(in the rows, 128 means zero)
Each path is a new rotation, seen through one point. The rows after it are directions, each followed by how far the rotation turns it, in degrees each step (0 if it stays put).
Each turn is a multiple of 5 degrees from 10 to 175, or 0.
Each row of a path follows its step; steps can be skipped.
Path 1:
step 1: [118 127 129 123 135 121 130 134 126 122 126 123 129 130 129 128 117 133
 123 121 122 133 135 121 135 131 139 123 128 133 125 128 134 128 130 139
 129 131 131 135 125 127 125 128 127 115 126 128]
step 2: [119 124 127 132 128 129 134 141 120 128 125 127 121 138 126 131 125 129
 127 126 131 124 131 123 135 131 132 119 130 119 119 126 135 131 121 119
 125 122 121 130 122 127 125 133 126 123 125 138]
step 3: [128 128 131 121 129 120 136 131 121 123 116 122 135 130 125 127 123 126
 131 123 125 135 138 119 128 124 123 120 124 128 121 131 139 129 130 129
 117 121 135 130 122 126 132 122 124 127 127 130]
step 4: [130 117 122 130 123 130 135 133 127 130 124 117 134 125 132 125 128 133
 123 136 125 129 128 125 125 135 128 120 124 122 117 132 126 131 129 120
 122 123 120 137 125 126 133 130 122 127 125 137]
step 6: [125 121 111 126 123 134 130 130 131 128 126 129 125 133 130 128 125 135
 127 131 127 125 135 130 133 128 134 121 118 130 136 137 132 135 130 126
 129 121 121 139 123 131 126 126 119 130 124 134]
step 7: [133 132 124 118 127 120 141 127 137 130 133 125 127 129 124 130 126 126
 129 124 136 123 143 120 131 127 133 125 130 132 126 129 136 131 131 128
 129 130 126 138 120 136 120 127 128 130 132 133]
step 9: [123 132 129 122 138 128 134 134 132 129 129 117 132 132 126 134 126 130
 124 127 132 137 140 126 137 130 130 126 126 125 117 124 135 128 131 133
 131 132 127 135 127 126 121 134 132 118 123 134]
step 10: [127 132 125 133 128 126 130 136 121 129 122 123 123 131 129 129 119 126
 124 125 121 131 131 133 136 137 128 120 130 124 127 125 141 136 121 125
 124 111 129 131 128 127 125 130 126 123 125 132]
step 11: [123 128 132 127 128 127 133 130 123 129 116 124 140 132 124 123 126 120
 128 129 132 135 140 124 131 131 125 126 117 128 120 133 136 126 130 123
 121 125 123 137 123 138 129 127 129 123 126 128]
Directions:
[125 128 126 129 126 129 130 126 129 128 124 126 129 126 130 127 129 125
 127 130 128 130 128 129 129 129 128 128 129 131 132 128 127 125 129 127
 129 126 127 128 129 130 128 129 127 130 129 128]	55
Path 2:
step 0: [127 131 121 127 142 125 126 134 134 132 129 128 123 126 129 141 131 136
 123 126 129 130 129 129 125 134 129 136 129 131 132 128 125 122 130 130
 124 128 129 116 132 129 133 135 129 131 122 124]
step 1: [125 127 129 121 127 123 135 124 130 133 126 130 124 133 134 128 129 131
 132 122 133 131 123 129 128 133 119 129 135 137 138 122 120 135 127 131
 125 125 135 125 133 135 125 128 131 122 138 126]
step 3: [126 124 127 123 132 117 125 137 126 129 129 133 123 128 136 133 127 123
 122 132 132 134 130 123 121 138 124 129 125 134 130 128 134 119 133 134
 129 125 137 123 128 126 132 126 131 129 128 133]
step 5: [128 133 130 133 129 127 127 131 131 130 130 128 128 132 127 127 133 130
 123 129 128 124 137 130 129 130 133 139 131 135 123 129 126 125 126 139
 131 138 138 122 128 123 135 132 120 124 119 129]
step 6: [120 117 127 126 124 128 134 127 129 130 124 137 123 125 130 128 133 128
 122 121 128 133 127 130 126 138 123 132 131 125 134 126 126 124 126 129
 129 124 138 125 134 123 138 135 130 128 131 122]
step 8: [126 137 127 132 131 130 122 134 135 132 135 129 129 132 135 134 130 134
 120 126 131 134 127 119 127 131 136 130 131 130 132 126 135 119 130 133
 131 135 134 126 127 132 136 132 132 134 129 122]
step 10: [132 138 138 127 137 127 125 119 124 126 134 133 127 138 126 131 130 133
 128 124 136 126 135 133 131 124 128 139 132 136 129 125 131 134 125 131
 131 127 133 126 134 133 126 129 129 131 128 131]
step 12: [123 126 128 122 132 129 133 128 129 129 120 127 115 127 132 133 129 126
 129 129 133 129 129 125 125 130 115 133 135 139 134 129 121 132 124 125
 123 128 135 135 136 129 126 124 126 129 126 131]
step 13: [133 128 135 126 126 128 126 130 128 134 134 128 121 132 131 127 132 131
 128 128 136 124 132 119 131 127 131 140 130 134 134 125 127 125 125 133
 131 146 132 126 122 129 126 131 128 122 128 129]
Directions:
[127 126 128 129 130 130 122 131 126 130 128 129 130 126 129 128 128 130
 128 129 127 128 130 129 128 126 128 127 131 127 126 128 129 127 127 130
 129 130 128 127 126 130 129 129 128 127 127 128]	130
[128 126 129 125 127 130 130 128 129 130 127 128 128 125 126 127 130 129
 128 129 126 128 129 127 128 125 125 133 127 129 127 129 126 126 126 128
 128 129 127 128 130 127 130 127 128 127 125 126]	55
[131 127 129 128 126 128 129 128 127 130 128 129 131 128 130 127 130 128
 127 129 124 129 128 128 129 132 127 126 127 128 130 128 126 127 125 128
 128 129 129 126 128 129 127 127 130 132 129 129]	140
[129 131 127 128 126 128 130 131 128 129 130 129 129 130 127 131 127 129
 126 127 128 129 128 130 128 129 128 128 126 127 127 128 130 124 126 129
 127 130 127 129 127 129 127 131 125 127 126 129]	130
[130 129 127 127 130 132 128 126 126 128 127 126 126 130 128 129 127 126
 129 129 126 129 129 127 129 127 129 128 128 126 128 127 128 129 128 128
 132 130 130 127 130 129 125 130 127 128 125 130]	135
Path 3:
step 0: [125 120 143 141 126 126 127 130 125 117 132 124 127 127 126 129 119 122
 117 126 122 126 123 130 120 129 134 133 127 125 131 132 124 119 132 126
 129 129 134 126 129 122 136 121 128 139 127 124]
step 4: [123 131 130 142 125 129 123 119 133 126 129 127 129 142 124 127 133 130
 120 133 134 130 128 127 129 145 126 134 121 130 134 128 126 132 126 122
 127 134 129 127 125 126 124 118 132 132 131 121]
step 5: [137 131 130 135 121 124 131 116 120 123 129 121 118 129 134 136 129 124
 126 131 121 126 139 127 135 120 133 129 125 132 136 126 138 117 125 124
 120 129 132 128 132 129 131 129 126 129 132 128]
step 6: [123 126 124 134 122 138 126 123 125 120 136 125 126 132 124 125 130 137
 120 131 122 120 119 126 125 131 127 131 121 123 130 128 131 136 144 129
 124 130 128 118 127 132 134 125 119 133 135 125]
step 7: [121 134 129 137 134 127 133 117 129 139 133 122 129 129 122 128 126 130
 136 128 131 130 131 136 141 125 133 131 123 124 132 127 133 128 120 121
 117 125 132 127 128 121 134 130 128 132 142 126]
step 8: [122 124 143 135 122 133 137 124 122 122 125 128 130 129 131 122 134 132
 121 133 121 117 126 120 133 126 126 134 127 122 128 119 129 120 131 131
 132 127 131 136 121 125 129 119 124 134 133 128]
step 12: [119 124 127 127 117 132 137 126 134 123 125 132 130 131 122 127 132 139
 127 131 119 132 130 134 132 133 123 126 121 131 136 122 118 130 123 122
 128 135 132 118 126 127 125 122 130 133 140 127]
step 13: [135 128 126 137 134 125 143 124 121 130 129 123 135 129 136 130 125 129
 124 126 119 128 126 130 140 124 123 134 133 129 135 133 133 122 128 122
 121 127 132 127 140 121 128 121 132 129 126 130]
step 14: [125 124 138 129 121 133 132 132 126 126 131 127 125 131 124 129 121 134
 131 123 127 117 130 128 119 129 121 140 117 133 130 129 123 124 138 130
 132 130 127 116 132 119 129 124 124 139 132 128]
Directions:
[128 125 129 130 125 128 128 130 127 127 127 128 128 129 128 126 128 128
 128 131 128 125 127 132 125 131 126 129 130 128 128 129 127 130 127 129
 126 127 128 130 128 128 130 127 128 126 128 125]	175
Path 4:
step 0: [124 125 133 133 125 125 133 130 126 118 139 121 129 139 127 128 126 130
 125 129 130 129 115 116 124 116 129 128 124 137 125 123 132 130 126 127
 129 126 124 128 130 132 133 127 122 137 123 116]
step 3: [133 116 126 133 139 124 128 130 132 126 134 129 127 134 128 127 131 132
 130 121 136 131 126 126 131 126 128 127 124 122 126 127 132 122 119 145
 130 125 120 133 134 128 138 121 127 131 127 124]
step 4: [125 126 114 128 126 122 126 125 139 123 132 125 123 134 124 128 113 134
 129 123 136 128 130 125 131 124 136 123 128 127 123 126 128 126 134 128
 137 131 127 126 116 131 122 137 125 128 128 123]
step 5: [124 134 128 140 131 120 130 130 118 127 133 124 128 127 122 125 125 119
 125 136 125 131 127 133 133 126 121 130 129 117 114 127 133 126 130 132
 134 134 124 131 122 129 131 132 137 123 129 130]
step 9: [129 135 133 131 125 125 120 128 135 125 135 127 129 126 119 134 135 128
 120 130 135 126 136 121 124 129 122 134 132 127 123 134 128 127 136 132
 118 124 127 135 123 125 134 126 136 131 133 116]
step 10: [126 124 128 127 121 134 134 134 129 132 137 123 122 138 133 123 119 120
 127 126 131 121 130 126 132 127 122 116 127 131 129 127 134 130 128 137
 119 129 117 122 126 127 136 123 125 127 129 121]
step 12: [126 127 130 133 129 125 122 122 127 121 129 131 134 120 125 124 124 125
 120 132 125 132 130 118 132 120 121 133 123 128 122 128 127 133 135 137
 134 121 118 121 127 125 126 132 127 133 121 115]
step 13: [121 131 133 131 123 128 132 128 137 129 131 129 122 138 120 124 134 123
 124 129 135 123 122 129 129 119 127 131 130 123 138 124 125 122 123 137
 135 131 115 127 127 129 131 127 128 130 141 123]
step 14: [120 120 126 122 125 135 134 116 124 131 131 130 123 130 122 135 122 131
 131 129 132 119 123 132 128 125 123 127 129 128 124 128 133 121 138 126
 123 123 123 122 117 132 125 140 132 123 128 130]
Directions:
[128 124 130 130 132 131 126 128 129 130 127 129 128 126 129 127 126 130
 129 126 127 128 130 126 126 130 128 126 128 128 128 126 128 127 126 128
 130 128 128 125 130 127 127 126 130 128 127 129]	85
[129 130 126 128 126 131 128 126 128 130 126 130 127 130 131 129 128 128
 128 131 130 130 129 127 128 126 127 127 129 130 126 127 131 127 127 129
 130 130 130 128 129 126 128 131 130 127 129 130]	115
[127 124 127 128 130 126 130 128 128 129 127 133 127 129 126 129 128 128
 132 128 126 129 127 127 130 127 129 129 128 126 128 129 128 129 129 128
 130 130 127 128 126 126 128 129 129 128 129 128]	35
[129 125 131 131 125 127 127 128 128 126 127 128 129 126 130 131 131 128
 129 131 127 129 128 129 128 129 128 128 127 126 124 128 127 126 128 130
 127 127 129 127 128 127 127 128 126 128 128 127]	115
[128 131 131 127 130 128 128 129 130 130 129 131 126 128 131 125 131 128
 127 130 127 126 130 128 129 128 127 128 129 126 128 128 126 126 127 129
 125 127 127 127 127 128 131 130 129 129 130 129]	100
[126 127 127 127 126 130 129 127 128 126 129 127 128 131 129 126 125 130
 127 129 126 126 128 131 130 131 128 126 128 129 128 128 125 128 128 129
 130 127 130 129 128 126 126 128 130 128 131 128]	115
[128 129 127 126 130 129 126 128 128 129 127 126 127 129 130 128 127 126
 130 129 125 128 128 130 128 125 127 127 126 126 129 133 130 127 127 132
 128 128 126 129 128 128 126 126 127 130 126 128]	155
Path 5:
step 0: [125 134 120 130 137 133 128 113 122 128 131 132 137 123 132 126 137 129
 131 122 119 118 123 123 137 130 129 129 129 131 132 127 122 129 128 143
 131 135 125 125 119 126 139 131 128 135 128 122]
step 1: [133 135 127 138 136 129 131 129 134 137 127 127 138 121 129 123 129 137
 136 122 119 129 128 131 117 137 132 134 129 126 128 130 126 118 127 120
 130 136 130 134 120 123 135 125 116 128 131 122]
step 2: [120 137 122 119 122 125 123 116 130 135 117 125 139 116 125 116 136 127
 131 127 125 126 124 122 121 124 139 130 126 124 129 126 125 130 123 130
 127 124 126 126 136 124 132 121 120 126 129 129]
step 3: [136 126 126 120 132 133 130 118 119 129 127 126 140 121 130 126 131 142
 137 120 127 117 125 125 133 126 130 126 122 121 116 124 127 120 124 137
 132 132 134 131 120 126 123 127 123 129 125 130]
step 4: [130 127 123 122 118 137 134 131 131 135 130 128 138 120 130 127 135 122
 130 126 117 120 129 130 120 132 135 131 115 126 134 130 123 118 132 123
 133 139 127 137 122 121 129 128 128 126 134 134]
step 7: [123 131 119 119 118 133 136 125 131 139 122 125 129 123 121 128 138 130
 136 137 131 133 130 132 128 127 132 126 119 124 130 132 127 122 124 135
 125 131 115 136 120 130 127 117 132 128 134 135]
step 12: [138 132 122 134 124 133 132 122 121 138 118 127 135 125 127 140 134 126
 137 133 134 135 127 131 130 135 126 133 130 118 129 127 125 124 133 123
 134 141 120 134 122 130 133 133 120 120 129 129]
step 13: [128 133 120 137 121 126 118 123 127 133 120 118 138 122 133 128 128 113
 133 129 123 121 121 128 124 123 133 130 134 129 131 139 121 124 124 137
 126 134 130 126 132 140 128 130 124 129 134 125]
step 14: [134 133 127 130 136 121 122 129 112 134 132 125 134 122 120 136 123 133
 136 120 126 127 127 124 122 129 133 123 128 114 131 125 123 122 125 130
 129 133 131 119 124 135 126 117 124 121 132 128]
Directions:
[128 127 128 131 130 127 128 127 129 128 127 129 126 129 129 125 129 132
 129 131 127 130 125 128 130 128 130 131 129 130 130 128 129 131 127 128
 126 129 126 128 126 127 130 129 129 128 129 128]	35
[130 129 129 128 127 128 127 127 126 124 128 129 127 131 127 124 129 127
 130 124 127 128 128 127 128 129 128 127 129 131 126 129 129 127 126 132
 128 128 129 125 127 130 128 130 129 128 128 128]	135
[128 130 129 126 127 127 129 126 128 128 129 128 126 128 127 127 128 127
 129 129 129 130 130 124 125 130 128 127 128 127 129 129 129 128 130 125
 127 133 127 127 127 125 127 127 130 125 128 128]	140
[127 129 128 130 127 124 128 131 129 127 128 128 127 128 127 128 129 127
 130 127 123 127 129 126 128 125 129 126 127 129 129 126 131 126 128 126
 126 128 125 129 128 130 127 128 126 128 129 129]	120
[126 130 125 126 127 127 129 129 130 126 126 122 126 129 128 126 128 128
 127 128 127 129 127 129 129 128 128 128 129 125 130 127 127 128 127 129
 129 129 129 127 130 127 125 130 129 129 128 125]	130
Path 6:
step 0: [128 123 123 136 133 131 126 129 122 123 129 121 127 126 131 128 143 121
 119 137 129 120 131 134 130 124 134 133 121 127 121 137 129 134 130 121
 132 121 136 124 139 124 136 124 126 121 129 131]
step 4: [125 131 131 124 125 123 132 123 129 133 115 134 121 131 134 131 129 124
 127 123 142 130 128 109 126 128 129 130 125 121 119 121 136 135 124 125
 134 128 121 130 126 131 126 136 132 127 137 128]
step 5: [130 129 124 133 136 125 138 128 124 131 134 124 130 133 114 142 129 130
 118 129 132 125 134 126 130 124 134 124 125 122 120 125 121 125 131 127
 136 134 116 123 129 127 136 127 124 127 134 138]
step 8: [123 131 117 126 138 127 130 120 134 123 130 126 123 139 123 131 122 121
 116 131 129 126 126 132 131 132 127 128 131 143 133 118 123 122 138 130
 126 128 125 118 127 130 122 124 120 126 127 130]
step 9: [123 127 132 117 125 129 121 125 132 120 119 128 127 125 135 141 129 123
 131 136 138 122 126 128 132 137 136 127 127 136 127 135 137 120 132 120
 129 135 127 133 121 126 123 134 132 123 122 127]
step 10: [133 125 130 123 128 122 123 125 128 132 122 133 128 131 126 132 138 127
 125 122 126 120 141 127 125 139 125 127 124 128 129 130 132 128 135 138
 139 137 122 117 135 132 140 137 125 126 128 122]
step 11: [123 131 129 122 128 138 129 125 127 116 133 125 137 138 137 128 126 126
 118 122 125 125 126 121 126 128 139 133 133 123 125 115 120 125 128 134
 134 133 125 121 128 127 126 139 129 130 130 128]
step 12: [123 124 131 121 136 134 126 129 116 125 125 129 136 128 136 141 135 129
 126 130 137 125 126 135 119 115 130 123 128 124 131 129 131 122 125 121
 130 127 128 130 136 123 138 127 134 123 123 132]
step 13: [132 125 119 128 146 127 125 121 126 127 134 130 130 135 135 124 139 119
 130 119 122 125 131 125 126 131 124 132 122 130 130 132 136 132 128 125
 127 115 129 119 135 126 129 130 119 122 131 131]
Directions:
[125 130 129 126 127 127 128 128 129 127 128 128 129 129 129 126 127 128
 128 127 129 128 129 127 124 130 127 129 129 127 126 129 126 126 126 126
 126 128 129 129 126 126 124 131 126 127 129 128]	145
[129 129 126 127 127 129 130 127 127 129 132 128 129 129 129 129 127 128
 129 128 130 128 125 130 125 127 129 128 129 130 127 129 128 126 130 127
 127 131 125 130 125 129 130 127 128 127 128 130]	110
Path 7:
step 0: [124 133 126 126 130 117 115 122 136 127 128 125 122 129 130 117 136 121
 126 120 123 127 128 127 122 130 138 129 134 135 132 128 133 122 123 138
 125 127 132 121 131 122 125 129 132 124 126 133]
step 1: [123 130 125 123 134 133 124 137 136 129 127 123 123 131 130 126 130 122
 125 131 128 128 133 126 130 129 125 128 131 128 138 134 130 130 117 127
 118 120 127 118 132 135 125 143 133 120 125 138]
step 4: [134 121 132 135 121 131 135 125 127 138 132 126 122 117 130 126 125 134
 127 122 130 130 133 129 130 120 124 121 126 133 123 133 121 125 133 118
 125 126 121 129 124 137 129 127 121 121 117 131]
step 5: [129 121 129 130 134 127 119 116 130 127 129 132 134 114 122 126 125 133
 133 120 129 124 123 131 127 115 131 132 123 138 122 128 130 129 132 122
 127 122 134 125 129 126 128 120 126 127 120 128]
step 6: [127 125 126 126 135 126 116 124 127 129 137 132 124 128 129 118 131 126
 132 128 125 137 123 125 127 125 123 130 130 141 111 129 135 130 125 127
 130 124 130 133 134 137 131 135 136 128 122 130]
step 11: [138 120 134 133 125 122 129 126 139 116 129 134 129 123 119 123 127 129
 137 129 125 127 128 120 130 127 129 130 136 131 132 136 137 126 129 129
 120 126 131 121 127 134 123 131 128 117 125 134]
step 12: [122 117 136 131 127 129 120 134 128 121 138 126 132 134 131 131 131 129
 131 128 133 131 133 118 125 130 134 133 122 132 127 132 134 131 135 127
 116 121 132 124 131 138 130 130 127 132 121 137]
step 13: [129 123 132 123 129 129 130 130 128 140 141 129 125 132 133 124 134 131
 134 136 123 133 139 123 133 117 130 132 126 133 128 134 130 132 133 128
 121 120 122 128 133 127 122 117 124 128 130 127]
step 14: [125 130 122 131 133 143 129 126 126 127 128 136 123 122 133 130 131 126
 137 137 133 127 129 124 130 113 125 127 126 137 125 126 123 139 132 130
 126 127 124 130 118 126 127 125 118 130 125 132]
Directions:
[125 129 130 127 130 128 129 131 126 128 129 127 127 129 128 128 126 129
 130 129 127 130 128 130 130 128 129 126 129 131 127 129 128 130 127 131
 124 128 128 127 128 124 131 129 128 127 129 128]	60
[130 130 126 126 130 129 127 130 131 130 129 129 128 127 125 127 127 128
 129 131 127 128 126 126 129 126 127 128 131 127 127 127 129 124 128 128
 127 128 129 130 129 129 127 127 127 126 130 129]	140
[128 127 127 130 127 127 128 127 131 129 127 130 124 128 126 129 128 129
 130 126 130 129 127 128 127 130 128 127 128 124 126 127 127 129 125 130
 126 128 129 128 131 127 127 129 129 131 130 127]	35
[127 129 130 128 131 128 128 126 128 125 127 128 130 128 127 124 128 127
 128 128 128 129 126 126 132 127 128 127 127 127 128 128 129 126 127 127
 128 128 130 124 130 129 128 131 131 128 126 127]	70
[127 127 127 126 128 130 127 127 128 127 131 128 124 127 127 127 129 129
 126 130 125 125 125 128 128 129 128 129 127 127 125 127 127 130 127 127
 130 129 128 128 127 127 129 127 129 128 126 126]	40
Path 8:
step 3: [119 128 121 130 133 131 119 120 135 127 126 129 125 130 124 134 128 127
 132 138 124 133 133 134 138 126 134 127 129 130 134 115 134 131 129 125
 126 126 135 124 128 131 119 121 129 135 128 133]
step 5: [137 119 132 129 131 122 131 122 126 143 125 127 129 132 123 128 119 121
 118 127 123 132 130 127 135 123 128 132 125 133 129 127 123 130 120 124
 123 134 132 134 133 133 128 118 128 129 134 131]
step 6: [130 116 136 129 132 135 132 128 127 133 135 132 128 123 125 129 136 127
 121 118 121 135 123 128 127 128 126 134 127 126 129 143 132 129 126 128
 133 128 122 121 129 135 135 137 134 127 133 130]
step 7: [126 121 125 128 130 123 138 131 127 121 113 132 129 126 134 125 118 128
 128 128 126 130 134 130 130 140 128 122 131 131 125 136 128 127 121 119
 136 129 125 132 127 133 126 136 134 125 133 125]
step 8: [122 131 132 133 133 132 127 133 135 127 127 122 126 117 129 141 126 124
 139 122 134 127 127 139 130 138 129 129 131 124 132 138 124 123 132 129
 129 124 131 123 133 128 125 132 122 126 127 122]
step 9: [120 129 118 125 121 127 128 132 126 125 131 125 127 135 119 127 121 132
 139 121 127 122 132 127 129 140 132 125 120 134 124 123 121 127 128 128
 128 128 126 128 131 114 127 127 131 119 130 122]
step 10: [133 129 126 132 123 134 121 130 124 131 130 133 124 133 118 134 129 127
 138 134 126 122 127 132 131 122 133 131 137 132 130 125 129 125 136 135
 129 119 126 128 131 127 119 121 124 134 140 127]
step 11: [125 127 126 127 127 121 123 133 125 124 125 125 133 128 124 114 136 130
 129 125 124 129 124 125 131 118 135 126 123 136 121 127 125 133 136 133
 126 116 127 129 125 128 138 123 131 130 133 134]
step 14: [131 131 129 126 128 134 138 126 131 125 123 130 123 135 131 125 124 120
 130 127 118 132 131 132 121 131 114 118 118 125 128 130 125 125 124 121
 135 136 133 131 130 130 118 126 126 132 129 131]
Directions:
[126 127 131 130 129 130 127 127 128 131 127 130 128 127 129 131 124 127
 129 133 126 126 129 127 128 128 127 127 129 130 127 128 128 127 127 127
 126 128 128 129 129 129 128 127 126 130 128 128]	155
